In the data rows, the value 50 means zero.
In each game, the first row plays the second. By how much does the first row win? 20 means about a draw, 40 a big win and 0 a big loss. Wins can go round in a circle. Each row has two weighted sums of its numbers, A and B, taken from their middle values. A row wins by its A times the other's B, less its B times the other's A.
[31. 65. 69. 68. 45. 63. 41. 39. 76. 51.]
[61. 37. 35. 25. 44. 33. 69. 52. 31. 28.] 22
[20. 60. 47. 74. 56. 43. 58. 23. 63. 37.]
[50. 41. 43. 25. 52. 35. 71. 45. 37. 30.] 22
[51. 39. 43. 30. 47. 36. 74. 45. 36. 25.]
[50. 57. 82. 56. 41. 81. 26. 69. 72. 68.] 24
[28. 59. 45. 67. 63. 43. 70. 21. 55. 34.]
[57. 52. 40. 45. 47. 42. 49. 62. 26. 63.] 14
[20. 60. 45. 76. 63. 44. 59. 28. 60. 34.]
[33. 56. 48. 58. 61. 36. 72. 30. 50. 28.] 23
[50. 41. 40. 26. 48. 36. 71. 42. 36. 27.]
[62. 60. 73. 52. 40. 79. 24. 74. 66. 71.] 17
[61. 51. 44. 59. 52. 49. 39. 67. 37. 68.]
[21. 59. 50. 73. 63. 36. 61. 22. 61. 41.] 17
[31. 55. 42. 52. 65. 37. 72. 27. 46. 27.]
[65. 34. 35. 29. 51. 36. 62. 59. 23. 46.] 16
[21. 51. 42. 74. 64. 39. 65. 22. 59. 39.]
[62. 47. 44. 50. 48. 55. 35. 66. 45. 65.] 20
[35. 51. 44. 47. 59. 33. 70. 29. 48. 25.]
[22. 56. 47. 77. 60. 43. 56. 28. 65. 42.] 21
[45. 43. 43. 38. 54. 36. 72. 38. 42. 22.]
[32. 65. 67. 71. 54. 64. 40. 42. 75. 55.] 19
[45. 85. 74. 63. 50. 71. 33. 56. 74. 61.]
[61. 32. 33. 31. 43. 29. 62. 61. 23. 46.] 15
[39. 49. 48. 47. 55. 36. 70. 31. 42. 24.]
[59. 46. 44. 47. 48. 43. 36. 65. 39. 71.] 27
[35. 65. 73. 61. 46. 73. 36. 47. 76. 54.]
[31. 51. 43. 58. 58. 42. 73. 28. 50. 27.] 20
[61. 50. 50. 51. 52. 44. 27. 67. 34. 67.]
[80. 53. 63. 45. 33. 76. 23. 75. 63. 77.] 28
[44. 80. 63. 73. 55. 65. 40. 45. 78. 52.]
[53. 41. 42. 28. 42. 31. 70. 48. 36. 27.] 20
[25. 57. 38. 72. 81. 41. 66. 25. 54. 32.]
[52. 43. 43. 29. 43. 36. 68. 49. 32. 29.] 16
[60. 37. 36. 21. 44. 33. 68. 51. 31. 32.]
[22. 54. 45. 70. 63. 39. 65. 22. 57. 33.] 16
[61. 32. 35. 24. 37. 32. 67. 51. 27. 32.]
[31. 66. 60. 69. 56. 59. 47. 34. 73. 54.] 20
[32. 55. 45. 53. 58. 40. 69. 27. 47. 28.]
[31. 62. 56. 75. 54. 52. 50. 30. 72. 49.] 30
[32. 62. 60. 70. 54. 63. 44. 36. 76. 49.]
[19. 57. 46. 63. 63. 37. 70. 33. 49. 30.] 17
[25. 62. 54. 75. 61. 47. 54. 23. 66. 40.]
[57. 44. 33. 26. 43. 27. 65. 49. 31. 29.] 32
[0. 66. 76. 51. 56. 74. 36. 55. 77. 57.]
[57. 33. 30. 23. 43. 38. 68. 55. 26. 37.] 6
[21. 61. 48. 72. 65. 41. 64. 22. 59. 33.]
[19. 60. 45. 75. 62. 37. 60. 24. 60. 37.] 27
[21. 60. 47. 74. 63. 43. 59. 23. 62. 38.]
[59. 48. 37. 52. 55. 62. 34. 71. 40. 73.] 4
[74. 52. 55. 47. 42. 65. 21. 73. 57. 80.]
[88. 51. 54. 48. 37. 69. 24. 77. 59. 77.] 28
[58. 46. 42. 45. 43. 50. 41. 63. 29. 66.]
[28. 63. 52. 75. 59. 46. 55. 26. 72. 47.] 31
[60. 36. 32. 27. 44. 36. 69. 51. 32. 29.]
[25. 58. 47. 73. 58. 41. 59. 23. 64. 38.] 16
[21. 54. 45. 69. 66. 41. 65. 22. 55. 32.]
[61. 41. 34. 38. 45. 34. 53. 57. 21. 54.] 17
[19. 59. 44. 71. 65. 38. 64. 21. 55. 30.]
[71. 50. 65. 52. 39. 78. 24. 75. 69. 74.] 23
[76. 48. 57. 46. 42. 68. 22. 77. 58. 78.]
[31. 63. 62. 71. 49. 59. 41. 35. 77. 49.] 9
[63. 47. 46. 50. 47. 52. 30. 67. 43. 73.]
[41. 70. 79. 56. 48. 72. 35. 54. 76. 57.] 20
[51. 40. 42. 29. 44. 28. 74. 48. 37. 28.]
[23. 58. 51. 76. 60. 41. 59. 24. 64. 41.] 4
[25. 60. 41. 77. 60. 46. 56. 23. 66. 46.]
[23. 57. 44. 69. 65. 35. 65. 20. 58. 38.] 23
[64. 33. 37. 27. 45. 35. 62. 58. 21. 50.]
[28. 59. 56. 71. 56. 50. 49. 31. 71. 48.] 20
[65. 33. 36. 31. 47. 33. 63. 59. 23. 53.]
[66. 30. 27. 24. 45. 38. 64. 60. 25. 47.] 24
[66. 32. 37. 34. 47. 37. 61. 60. 23. 50.]
[66. 52. 74. 55. 37. 78. 24. 72. 70. 70.] 17
[59. 43. 37. 22. 45. 32. 67. 46. 33. 32.]
[20. 60. 46. 68. 65. 36. 64. 25. 57. 36.] 16
[79. 49. 65. 41. 39. 74. 20. 73. 56. 78.]
[69. 43. 45. 49. 49. 43. 27. 72. 50. 75.] 15
[46. 63. 76. 59. 57. 80. 32. 57. 76. 60.]
[68. 37. 33. 37. 46. 33. 59. 59. 20. 57.] 15
[55. 41. 36. 26. 50. 32. 64. 53. 29. 35.]
[65. 32. 32. 40. 50. 36. 48. 58. 24. 57.] 19
[67. 52. 73. 52. 42. 76. 22. 73. 68. 68.]
[63. 48. 44. 49. 47. 50. 31. 66. 38. 71.] 18
[37. 52. 48. 53. 60. 41. 69. 28. 47. 30.]
[45. 63. 80. 58. 45. 79. 35. 61. 75. 62.] 8
[61. 48. 49. 45. 52. 48. 33. 64. 39. 72.]
[84. 50. 57. 43. 41. 73. 22. 75. 58. 80.] 24
[61. 40. 35. 24. 42. 32. 61. 55. 24. 35.]
[25. 61. 39. 85. 62. 41. 65. 23. 55. 31.] 19
[80. 51. 62. 45. 38. 74. 22. 73. 58. 76.]
[24. 78. 61. 73. 54. 56. 42. 33. 73. 51.] 20
[29. 66. 62. 73. 53. 66. 40. 31. 78. 51.]
[63. 42. 38. 49. 46. 44. 49. 58. 25. 58.] 8
[54. 38. 38. 23. 44. 31. 69. 49. 28. 31.]
[32. 64. 68. 75. 56. 62. 41. 42. 77. 52.] 20
[63. 53. 45. 48. 49. 51. 31. 66. 40. 73.]
[20. 54. 47. 75. 63. 40. 63. 23. 58. 36.] 20
[21. 57. 44. 72. 65. 40. 60. 24. 61. 38.]
[22. 62. 44. 69. 64. 38. 61. 28. 58. 39.] 22
[83. 54. 60. 43. 42. 77. 19. 69. 63. 75.]
[68. 36. 26. 30. 47. 34. 58. 60. 27. 54.] 21
[32. 56. 44. 59. 64. 35. 69. 25. 48. 29.]
[32. 52. 47. 57. 62. 40. 71. 27. 48. 24.] 14
[78. 42. 57. 45. 39. 78. 22. 73. 61. 77.]
[59. 54. 75. 55. 30. 82. 32. 69. 74. 70.] 19
[48. 54. 74. 55. 45. 76. 30. 65. 74. 70.]
[57. 47. 45. 49. 51. 51. 42. 63. 33. 62.] 32
[24. 66. 43. 68. 64. 45. 71. 23. 53. 31.]
[56. 48. 77. 56. 36. 73. 27. 72. 72. 68.] 7
[51. 42. 39. 26. 43. 32. 73. 45. 33. 27.]
[67. 31. 30. 23. 48. 36. 65. 57. 25. 48.] 20
[26. 65. 44. 66. 61. 39. 68. 24. 53. 29.]
[22. 61. 47. 75. 60. 46. 56. 23. 64. 39.] 24
[59. 49. 42. 42. 48. 43. 50. 48. 33. 64.]
[63. 23. 33. 21. 47. 35. 68. 54. 27. 40.] 18
[63. 44. 48. 50. 49. 49. 29. 67. 43. 71.]
[36. 50. 46. 52. 58. 39. 70. 30. 47. 24.] 13
[35. 54. 42. 61. 60. 39. 70. 28. 47. 26.]
[57. 40. 36. 24. 44. 33. 66. 52. 31. 32.] 21
[59. 50. 43. 45. 52. 46. 35. 60. 36. 70.]
[61. 45. 31. 38. 51. 42. 52. 58. 26. 61.] 12
[35. 59. 46. 63. 60. 42. 70. 23. 51. 28.]
[51. 48. 45. 54. 46. 46. 42. 64. 32. 62.] 15
[29. 56. 46. 64. 61. 42. 67. 28. 49. 23.]
[74. 60. 67. 44. 35. 77. 23. 70. 66. 74.] 14
[29. 65. 44. 47. 58. 35. 68. 29. 45. 24.]
[28. 64. 59. 74. 58. 53. 53. 32. 74. 47.] 28
[33. 48. 45. 44. 57. 38. 70. 34. 43. 26.]
[25. 59. 56. 71. 58. 45. 54. 27. 66. 44.] 30
[48. 71. 76. 62. 53. 82. 35. 63. 75. 67.]
[31. 54. 47. 54. 63. 35. 70. 27. 47. 26.] 31
[75. 49. 69. 47. 39. 78. 17. 73. 68. 77.]
[67. 30. 33. 31. 45. 36. 63. 57. 21. 50.] 24
[80. 43. 62. 46. 39. 76. 23. 77. 59. 77.]
[61. 48. 41. 50. 42. 56. 38. 64. 33. 67.] 36
[64. 32. 30. 33. 50. 39. 63. 57. 22. 50.]
[28. 63. 52. 80. 57. 48. 51. 27. 68. 44.] 25
[58. 41. 36. 40. 47. 38. 51. 60. 26. 56.]
[56. 40. 40. 20. 43. 32. 76. 49. 33. 30.] 17
[65. 49. 73. 55. 32. 81. 25. 76. 70. 72.]
[64. 32. 27. 29. 45. 32. 59. 59. 23. 54.] 14
[59. 48. 43. 45. 52. 48. 44. 61. 29. 65.]
[39. 63. 73. 59. 52. 70. 42. 53. 76. 61.] 6
[61. 47. 37. 50. 50. 50. 32. 65. 39. 67.]
[67. 34. 38. 35. 49. 36. 59. 63. 24. 54.] 21
[59. 43. 37. 22. 41. 25. 71. 53. 32. 30.]
[29. 55. 43. 66. 56. 38. 72. 23. 51. 32.] 17
